[[ 13  10  19 -33 -31]
 [  3  -2  12  43  12]
 [  1   5   4 -38 -37]] ans = 1

[[5483 5665 4375 5204 7724 9325]
 [9153 4560 7785 1698 5605 5742]
 [5988 6883 4229 4325 6462 7996]] ans = 5988

[[ 54  34  12  50 111 103 147]
 [ 65  49 130  83 113 175 201]
 [204 110   9  22  50  58 115]] ans = 204

[[866 230 129 309 663 760]
 [617 546 666 771 274 191]
 [449 530 826 545 572 487]] ans = 449

[[14 61 97 94 46]
 [13 78 82 70 42]
 [46 70 83 41  2]] ans = 46

[[155 213   1 106]
 [245 231 157  21]
 [200 217  17 155]] ans = 200

[[  0  21  25  -2 -13  20 -23]
 [ -2  24  24  -3 -16  24 -27]
 [ -3  25  27   1 -15  25 -24]] ans = -3
---
[[ 11  16  -8 -49]
 [-18  24  -9  31]
 [ 45  19   1  78]]
-49

[[ 35  24  72  30]
 [-89  16  54 -52]]
30

[[ 60  50  79 -29]
 [ 30  23  78 -66]]
-29

[[  1 -40 -64 -37]
 [-14 -50 -76 -33]
 [ -3 -43 -21  41]]
-37

[-81 -94 -80 -87]
-87

[[-11  -2   4   7]
 [  4   7   7  -4]
 [ 11   3  -8  76]]
7

[[ 22  51 -40  23]
 [101 -97 -22  -4]]
23

[[-43   1 -42 -37]
 [ 82  67 -94  -6]
 [ -7 -40 -90  19]]
-37

[[-102  -74  -18  -30]
 [ -88   -3  -19  -16]
 [  12   30   14  -22]]
-30
---
[[-10 -26  -9  46  17]
 [ 24  11 -13 -20  10]
 [ 17  23  35  10 -24]]
10

[877 349 653 209 672 498]
672

[30 15 43 82 21 63]
21

[736 654 965  10 462]
10

[  3  29   0 -46  14 -16 -14]
-16

[  6 -28  46  17 -43]
17

[ -34 -894  937   27]
937

[245 115 172 152 249  28]
249

[236 595 486  81 316 798]
316
---
[[-35  16 -34  11 -11   6  25]
 [-74   8 -64  24 -45  19  11]
 [ 38  -5  27 -17  18 -18   4]] -> -5

[-96 -33 -14 -74  23  48] -> -33

[15 48 34 -5 97] -> 48

[[-76 -24  25  38]
 [ 55 -58  61 -88]] -> -58

[-61 -78  81  46 -48] -> -78

[-62 -54  -2  22   8   9 -79] -> -54

[[ 31  20  54 -53 -65   5 -26]
 [ 13  17 -49  61  51  10 -38]
 [ 15  44 -62  83  55  42 -39]] -> 44
---
array([[602, 553, 662, 593, 661, 243, 641],
       [880, 911, 375, 901, 474, 676, 555]]) -> 661

array([156,  94, 791, 912, 986]) -> 791

array([-22, -24,  30,  43,  31, -45]) -> 43

array([ 31,   8, -13,  22,  13, -30,  35]) -> 13

array([[-36,  23,  -1, -13,  10,  -4],
       [ 48,  11,  -2,  -9,  -6,  -4],
       [ -8, -43,   5,   9,  -3,   3]]) -> -13

array([[1, 2, 5, 2, 2, 1],
       [2, 9, 0, 0, 2, 3]]) -> 2

array([-12,  26,   6,  21, -31,  -9,   3]) -> -31

array([ 16,  26,  16, -38,   9]) -> 16
---
[[ 0.7 -1.3  0.9 -0.4  2.1]
 [ 0.9  0.2  0.1 -1.4 -1.2]
 [ 1.4  0.3 -0.7  1.2  1.4]] 0.9

[[ 0.01  0.01 -0.04  0.00  0.02  0.02  0.03]
 [ 0.14  0.09 -0.22  0.08 -0.10 -0.11  0.06]
 [ 0.02  0.01 -0.04  0.09 -0.01 -0.04  0.06]] 0.02

[[ 0.20 -0.09 -0.04 -0.12 -0.15 -0.12 -0.09]
 [ 0.21 -0.07 -0.02 -0.07 -0.21 -0.12 -0.13]
 [ 0.19 -0.16  0.00 -0.12 -0.17 -0.12 -0.11]] -0.15

[[ 0.19 -0.05  0.05 -0.08  0.01]
 [-0.12  0.02 -0.12  0.10 -0.02]
 [ 0.15  0.01  0.12  0.09 -0.05]] 0.05

[[ 0.143 -0.101 -0.133  0.214 -0.009 -0.018 -0.108]
 [ 0.049 -0.059 -0.096  0.085 -0.047 -0.010 -0.021]
 [-0.146  0.070  0.144 -0.219  0.046 -0.029 -0.009]] -0.009

[[-1.6 -0.7  0.9 -0.9]
 [ 0.3 -0.4  0.8  1.3]
 [ 0.1  0.0  0.3  0.5]] -0.7

[[ 2.17  1.36 -1.26  1.81  2.13]
 [ 0.25 -0.19  1.67  0.61  0.21]
 [ 1.85  1.24  1.34  1.30  1.41]] -1.26

[[ -0.254  16.812   6.049  -8.364 -12.899   5.075   9.423]
 [ -0.824  -9.936   9.072  -6.356   3.924 -12.226  -7.672]
 [-13.206 -16.253   2.949  -3.366   6.778  -8.736  -4.604]] -12.899
---
((-899, -851, -754, -944), (-732, -625, -797, -689), (744, -231, -308, 638))
-944, 744
(406, 965, 72, 504, 36, 481, 328)
328, 406
(1, 0, 8, 7, 9, 6, 2)
2, 1
(-15, 12, 29, -9, -29)
-29, -15
(4, 6, 7, 5, 1, 4)
4, 4
(-113, -400, -698, 822, -415, 117)
117, -113
